[174 125 169 130 126 128 135] -> Q_676
[125 173 123 177 125 179 149] -> Q_578
[171 127 177 130 127 121 122] -> Q_964
[130 172 130 177 127 178 144] -> Q_109
[178 132 178 130 126 131 128] -> Q_223
[175 124 173 130 131 125 115] -> Q_278
[175 175 175 128 125 127 130] -> Q_119
[177 128 176 125 126 125 118] -> Q_988
[177 172 176 176 129 126 109] -> Q_731
[177 172 173 176 129 126 109] -> Q_476
[177 128 176 127 126 129 137] -> Q_844
asked: [177 172 176 176 129 126 109]
Q_731
howmany Q_731: [172]
1

[108 147 147 108 147 147] = Q_896
[148 126 148 122 138 145] = Q_710
[169 136 168 122 168 162] = Q_332
asked: [148 126 148 122 138 145]
Q_710
places Q_896: [147]
1 2 4 5
howmany Q_896: [109]
0
loc: [145]
Q_710, 5
howmany Q_896: [147]
4

[ 95 132 129 107 147 101 144 134 131] -> Q_785
[ 95 129 129 107  95 129  95  95 129] -> Q_726
[103 135 132 104 133 108 130 131 120] -> Q_929
[ 95 132 129 107 117 115 130 117 123] -> Q_693
[123 132 141 139 125 119 132 124 106] -> Q_989
asked: [ 95 132 129 107 147 101 144 134 131]
Q_785
howmany Q_726: [96]
0
places Q_989: [125]
4

[125 143 135 101 103] = Q_978
[105 120 105 120 105] = Q_389
[114 130 104  83 100] = Q_634
[104 130 104  83 104] = Q_694
[104 119 119 106 143] = Q_142
[144 144 144 107 107] = Q_442
asked: [104 119 119 106 143]
Q_142
places Q_694: [104]
0 2 4
loc: [114]
Q_634, 0
howmany Q_142: [106]
1
howmany Q_442: [144]
3
howmany Q_389: [106]
0

[107 114 107 107 177 114 120] -> Q_347
[130  84 102 146 101 132 106] -> Q_424
[149 153  85 101 148 148  85] -> Q_761
[109 162 155 114 113 111 103] -> Q_687
howmany Q_761: [149]
1
step +1: [101 148]
[102 149]
step +1: [130  84]
[131  85]
places Q_347: [114]
1 5

[129 172 126 133 126 125 127 125 121 130 126 132 131 134 128 130 133 131
 125 126 128 130 124 136 123] : Q_672
[113 140 111 150 125 108 130 113 138 113 146 132 139 129 125 130 113 132
 132 121 121 131 113 119 125] : Q_632
[115 111 123 160 126  81 144 171 171 171 114 171 140  81  81 128 109  84
  81 129 107 144 127 139 139] : Q_990
loc: [108]
Q_632, 5
asked: [115 111 123 160 126  81 144 171 171 171 114 171 140  81  81 128 109  84
  81 129 107 144 127 139 139]
Q_990
places Q_632: [113]
0 7 9 16 22
step +1: [133 126 125 127]
[134 127 126 128]
howmany Q_990: [171]
4
step +1: [114]
[115]

[121 148 118 169 138 110 122 108 155 132  93 135 113 146  95 172] -> Q_4
[145 149 117 160 170 105 128 147 128 147 121 133 139 143 111 108] -> Q_636
[125 121 129 130 135 134 139 127 131 125 123 128 129 115 125 122] -> Q_886
[127 125 135 120 109 128 126 128 126 134 130 128 130 130 133 125] -> Q_773
loc: [111]
Q_636, 14
step +1: [129]
[130]
loc: [110]
Q_4, 5
loc: [115]
Q_886, 13

[136  94 155 131 153 162 161 117 104 163] : Q_266
[123 123  83  99 123 113  91  95  99 101] : Q_611
[ 90 159  91 161 105 151  82 167 117 156] : Q_762
[141 141 157  92 159 160 109 129 175  92] : Q_723
places Q_266: [161]
6
howmany Q_611: [83]
1
places Q_723: [92]
3 9
howmany Q_611: [122]
0
places Q_611: [113]
5

[ 97 131 107 153 157] -> Q_245
[ 81 132 132  81 132] -> Q_918
[ 85 156 147 161 151] -> Q_163
places Q_918: [132]
1 2 4
step +1: [ 81 132 132]
[ 82 133 133]

[143 130 132 129 113 138 120 137 121 129 123 144 115 135 124 131 106 124
 131 136 124 128 138 122 130 116 127 129 102 128 117 143 118 121 140 122
 133 129 133 131 124 120 138 108 116 140  92 131 122 107 147 112]  Q_250
[133 132 115 122 125 134 126 116 125 133 135 164 142 133 127 143 112 128
 128 143 127 123 126 128 124 128 117 134 131 128 127 134  92 123 133 126
 131 125 133 126 131 122 139 128 144 114 127 126 133 119 125 134]  Q_48
[114 111 136 132 127 138 136 113 129 127 116 138 104 136 126 100 123 134
 126 126 126 117 125 132 118  94 143 136 135 129 126 129 156 135 130 128
 130 113 130 136 135 133  99 127 149 147 126 121 126 132 111 108]  Q_270
[129 122 131 134  93 126 126 124 129 136 123 120 144 124 124 135 125 124
 118 136 131 117 132 127 141 129 120 129 147 126 133 113 121 125 125 131
 139 130 118 129 142 131 141 131 139 131 115 132 129 131 128 139]  Q_641
[142 147 118 125 119 135 132 136 129 129 124 127 118 128 129 109 102 140
 131 129 131 114 133 124 129 117 130 136 121 129 130 124 123 132 131 125
 114 125 124 118 111 126 116 136 133  95 105 127 129 130 126 123]  Q_282
[117 133 130 148 132 118 138 133 135 129 121 102 146 133 131 123 143 130
 137 134 122 129 126 110 147 115 133 124 140 129 121 121 187 122 132 120
 134 132 132 125  93 124 133 126 146  90 130 127 121 124 117 165]  Q_385
[140 122 118 141 165 148 124 127 127 135 135 144 137 119 133 117 118 129
 126 142 129 130 122 128 132 119 123 144 138 130 132 134 109 129 133 127
 122 120 130 149 112 137 114 120 118 129 127 128 128 117 133 136]  Q_747
[117 125 132 110 140 127 136 136 133 129 124 136 133 118 125 112 115 122
 117 135 124 118 130 128 142 112 137 126 119 125 117 138 161 120 124 129
 119 141 127 141 133 124 102 126 135  98 145 133 127 119 118 125]  Q_653
[112 128 129 132 141 120 135 117 127 133 129 118 126 134 129 130 116 126
 119 140 122 126 151 121 123 139 108 131 110 139 130 139 111 126 136 126
 130 114 131 132 128 131 122 115 125 129 159 124 128 141 120 106]  Q_394
[144 132 122 134 147 110 145 144 131 133 129 119 147 122 132 149 121 130
 126 119 122 124 136 130 118 123 128 119 100 128 118 122 166 122 131 124
 119 126 127 126 121 134 120 122 125  99 140 134 128 129 145 113]  Q_127
[135 141 140 131 118 119 139 118 121 133 104 126 113 122 127 150 115 123
 138 139 127 140 129 142 118 128 137 134 118 142 123 129  89 129 135 123
 122 134 134 126 152 129 134 132 130 144 132 127 126 131 130 127]  Q_825
step +1: [187 122]
[188 123]
places Q_270: [129]
8 29 31
step +1: [143]
[144]
asked: [112 128 129 132 141 120 135 117 127 133 129 118 126 134 129 130 116 126
 119 140 122 126 151 121 123 139 108 131 110 139 130 139 111 126 136 126
 130 114 131 132 128 131 122 115 125 129 159 124 128 141 120 106]
Q_394
asked: [114 111 136 132 127 138 136 113 129 127 116 138 104 136 126 100 123 134
 126 126 126 117 125 132 118  94 143 136 135 129 126 129 156 135 130 128
 130 113 130 136 135 133  99 127 149 147 126 121 126 132 111 108]
Q_270
howmany Q_48: [125]
4

[121 174 117 132 170 160 101 149 100 143  97 149 163 154 142 159 176 152
 111 106 143 138 125 112  95 122 153 103 130 157 141] : Q_486
[ 72 153  74  70 153 120 147 152 129 157 126 161 154 124  70 147 156 152
 150 131 116 158 156  73 140 141 135  90  94 156 152] : Q_213
[105 157 119 102 167 152 129 176 128 106 129 104 170 157 106 164 148 110
 162 138 108 102 106 101 123 148 164 114 106 106  97] : Q_748
[133  88 141 131  85 104 145  83 127 139 137 140  81 102 135  91  90 134
 127 130 127 144 148 144 152 119  88 151 138 140 146] : Q_67
[100 173  82  96 154 121 124 148  93 172  86 180 143 132 109 141 164 181
 113 106 163 171 155  83 102 117 136  82 121 177 166] : Q_215
[ 98 122 112  92 113 109 166 111 118 128 161 121 114 118  88 119 122 118
 158 148 101 115 147 107 155 141 111 139 115 123 129] : Q_932
[123 162  85  80 169 154 135 157 123 133 113 130 176 151  89 161 172 124
 149 144 110 130 135  91 123 146 155  94  97 132 129] : Q_405
[119 153 108 124 119 128  96 113  83 182  85 178 117 119 135 106 133 182
  95  94 171 146 149 109  98 100 111  90 148 181 170] : Q_92
step +1: [122]
[123]
step +1: [123]
[124]
asked: [119 153 108 124 119 128  96 113  83 182  85 178 117 119 135 106 133 182
  95  94 171 146 149 109  98 100 111  90 148 181 170]
Q_92
loc: [169]
Q_405, 4
loc: [116]
Q_213, 20
step +1: [182  95]
[183  96]
places Q_932: [122]
1 16

[129 116 131 104 118 104 155 113 139] = Q_64
[134 130 106 103 133 117 115 118 149] = Q_781
[130 145 120 160 143 107  85 143 123] = Q_22
[120 121 148 137 117 143 155 131 131] = Q_122
[128 116 126 101 121 142 151 116 137] = Q_232
[132 120 108  82 124 124 141 108 149] = Q_310
step +1: [160 143 107]
[161 144 108]
places Q_64: [104]
3 5
loc: [101]
Q_232, 3
loc: [82]
Q_310, 3

[126 132 129 131 124 122 158 128 110 148 116 118 144 109 127 119 116 115
 130 108 142 112 138 115 118 126 144 123 142 120 135 106  97 140 126 149] = Q_721
[140 138 120 142 141 137 108 124 123 137 126 116 123 145 126 122 134 150
 147 137 131 126 125 123 128 110 136 126 143 121 133 125 121 132 127 137] = Q_790
[119 134 117 141 133 131 154 138 119 139 117 131 129 122 109 127 119 127
 138 127 120 109 146 111 136 136 127 141 110 141 130 127 129 139 136 118] = Q_951
[131 119 172 127 136 127 110 109 164 141 147 140  90 150 118 146 108 147
 125 142  91 115  77 118 126 156 121 131 147 109 114 178 171 102 113  90] = Q_688
places Q_951: [127]
15 17 19 26 31
howmany Q_951: [109]
2
asked: [126 132 129 131 124 122 158 128 110 148 116 118 144 109 127 119 116 115
 130 108 142 112 138 115 118 126 144 123 142 120 135 106  97 140 126 149]
Q_721
howmany Q_951: [141]
3

[115 116  98 115 143] = Q_724
[ 88 135 120  98 148] = Q_114
[ 88 134 105 105 133] = Q_680
howmany Q_114: [135]
1
howmany Q_680: [133]
1
loc: [116]
Q_724, 1
step +1: [98]
[99]
places Q_724: [116]
1

[119 142 142 130 131 120 129 145 126 129 132 126 137 133 123  78 111 153
 147 116 137 150 132 124 131 144 157 112 118 139 120 124 137 124 119 133
 138 123 149 131 138 136 111 152 128 131 128 121 139 134 134 118 136 130
 130 126 123 138 136 129 137 135 122] : Q_150
[135 130 109 130 119 149 123 116 120 123 128 119 134 108 126 112 137  94
 125 134 120 109 145 122 116 118 115 136 135 117 112 146 135 114 136 122
 131 125 120 116 108 142 127 101 130 116 121 133 135 128 144 130 119 122
 123 131 130 125 127 123 113 127  92] : Q_591
[124 130 118 130 112 136 118 126 124 123 127 123 133  99 128  74 134 106
 119 136 108 112 149 133 117 132 110 114 136 125 113 136 111 123 136 127
 135 122 130 117 119 139 130  99 130 120 133 123 130 126 132 119 122 109
 129 144 129 128 112 126 130 121 132] : Q_707
[133 113 125 130 129 133 125 108 134 125 125 131 120 131 133 136 133  93
 110 128 114  98 118 140 119 108 101 143 139 129 127 130 124 136 122 126
 122 140 119 119 121 118 140 104 130 119 128 133 118 128 121 138 122 122
 128 125 134 123 121 117 122 119 128] : Q_492
[134 121 107 130 128 128 125 124 124 121 123 124 128 118 135 140 149 105
 112 135 118 102 137 124 117 118 104 142 140 113 136 133 115 128 144 112
 112 130 105 117 114 128 136 115 128 126 123 129 120 124 125 135 111 118
 120 142 130 126 115 125 111 121 127] : Q_133
[128 132 146 130 137 109 141 132 137 138 126 138 118 149 125 126 120 155
 130 114 140 143 107 126 144 126 148 134 130 132 138 109 140 139 118 135
 121 134 128 144 140 111 124 166 130 131 132 136 128 138 116 123 137 137
 126 122 127 132 133 124 153 127 127] : Q_73
asked: [135 130 109 130 119 149 123 116 120 123 128 119 134 108 126 112 137  94
 125 134 120 109 145 122 116 118 115 136 135 117 112 146 135 114 136 122
 131 125 120 116 108 142 127 101 130 116 121 133 135 128 144 130 119 122
 123 131 130 125 127 123 113 127  92]
Q_591
howmany Q_707: [75]
0
howmany Q_591: [130]
5
asked: [128 132 146 130 137 109 141 132 137 138 126 138 118 149 125 126 120 155
 130 114 140 143 107 126 144 126 148 134 130 132 138 109 140 139 118 135
 121 134 128 144 140 111 124 166 130 131 132 136 128 138 116 123 137 137
 126 122 127 132 133 124 153 127 127]
Q_73
step -1: [144]
[143]
howmany Q_707: [136]
5

[136 120 163 127 100 160 137 119 139 121 101 133 143 144 134 124 134 164
 120 122 142 140 155 156 155  85 130 127 131 137 140 152]  Q_226
[101 140 167 133 134 148 115 100 116 123 131 162 120 131 132 113 111 164
 106 110 137 109 135 123 130 130 130 145 111 154 101 118]  Q_698
[136 135 166 132 163 130 124 104 167  96 135 113 129 121 152 128 149 106
 131 106 142 108 134 156 101  99 125 141 131 117 112 110]  Q_883
[128 104 124 109  96  98 162 131 167 143 145 122 155 136 110 139 139 112
 100 139 120 130 155 155 134 151 152 152 116 108 113 131]  Q_32
howmany Q_883: [106]
2
step +1: [162 120 131 132]
[163 121 132 133]
places Q_32: [131]
7 31
asked: [101 140 167 133 134 148 115 100 116 123 131 162 120 131 132 113 111 164
 106 110 137 109 135 123 130 130 130 145 111 154 101 118]
Q_698

[144 142 142 189 189 189] : Q_899
[172 150 153 104 159 131] : Q_830
[115 103 141 164 104 163] : Q_372
[164 104 103 104 104 164] : Q_501
places Q_899: [189]
3 4 5
howmany Q_501: [104]
3
places Q_501: [104]
1 3 4
loc: [159]
Q_830, 4
places Q_501: [103]
2
step -1: [164 104]
[163 103]

[129 126 143 155 126 133 127 147 131 126 129 102 150 142 104 145 114 127
 120 127 129 129 114 121 136 104] -> Q_983
[134 131 116 122 126 125 143 125 133 130 141 148 127 124  92 139 140 143
 115 132 150 124 119 116 124 139] -> Q_18
[113 141 156 126 117 128 144 126 116 120 117 138 122 120 111 133 125 137
 122 104 141 111 122 115 132 139] -> Q_371
[132 149 132 125 112 152 122 132 143 121 121 118 157 139 130 121 118 130
 108 107 113 115 121 116 127 121] -> Q_416
[112 136 107 115 143 153 139 129 146 131 143 143 125 144 136 142 115 130
 116 107 143 115 136 113 121 137] -> Q_788
[142 118 121 118 145 140 154 125 127 115 127 149 125 125 136 117 128 127
 101 135 126 125 110 136 118 129] -> Q_50
places Q_788: [143]
4 10 11 20
howmany Q_50: [125]
4
howmany Q_416: [121]
5

[167 132 157 107 143 125 134 145 161]  Q_881
[168 170 107 139 111 169 110 169 100]  Q_128
[143 137 147  91 161 113  96 162 137]  Q_764
[166  86 170 163 110 129 178  98 176]  Q_644
places Q_881: [107]
3
step -1: [170 107 139]
[169 106 138]
step +1: [169]
[170]
step -1: [139 111]
[138 110]
step +1: [139 111 169]
[140 112 170]

[127 116 127 118 161 128 128 134 139] -> Q_177
[125 114 128 145 151 129 132 124 145] -> Q_388
[123  85 128 189 139 126 137 141 109] -> Q_23
[125 100 128 163 146 127 134 134 127] -> Q_15
step +1: [129 132]
[130 133]
step +1: [134 134]
[135 135]

[135  94 117 110 138] -> Q_149
[ 69 140 168 148  98] -> Q_686
[ 91 114 108 125 138] -> Q_489
[171 109 159 159  95] -> Q_531
loc: [125]
Q_489, 3
places Q_531: [109]
1
step +1: [171 109 159 159]
[172 110 160 160]
step +1: [109 159]
[110 160]
loc: [95]
Q_531, 4

[129 128 129 128 127 130 161 176 132 129 128] = Q_977
[129 154 181 135 127 128 129 127 128 129 128] = Q_835
[129 128 139 184 150 184 128 184 184 128 128] = Q_227
[129 127 146 186 140 129 127 128 127 128 127] = Q_327
[128 128 129 128 128 129 129 162 176 133 127] = Q_342
howmany Q_327: [186]
1
step +1: [129]
[130]
howmany Q_227: [183]
0

[118 152 173 134 123 128] -> Q_780
[ 93 181 150 172 104 138] -> Q_760
[120 153 176 135 122 128] -> Q_5
[136 144  99 107 109 149] -> Q_557
[137 143  99 105 108 146] -> Q_542
[ 94 179 147 173 104 138] -> Q_713
loc: [137]
Q_542, 0
loc: [123]
Q_780, 4
step -1: [176]
[175]

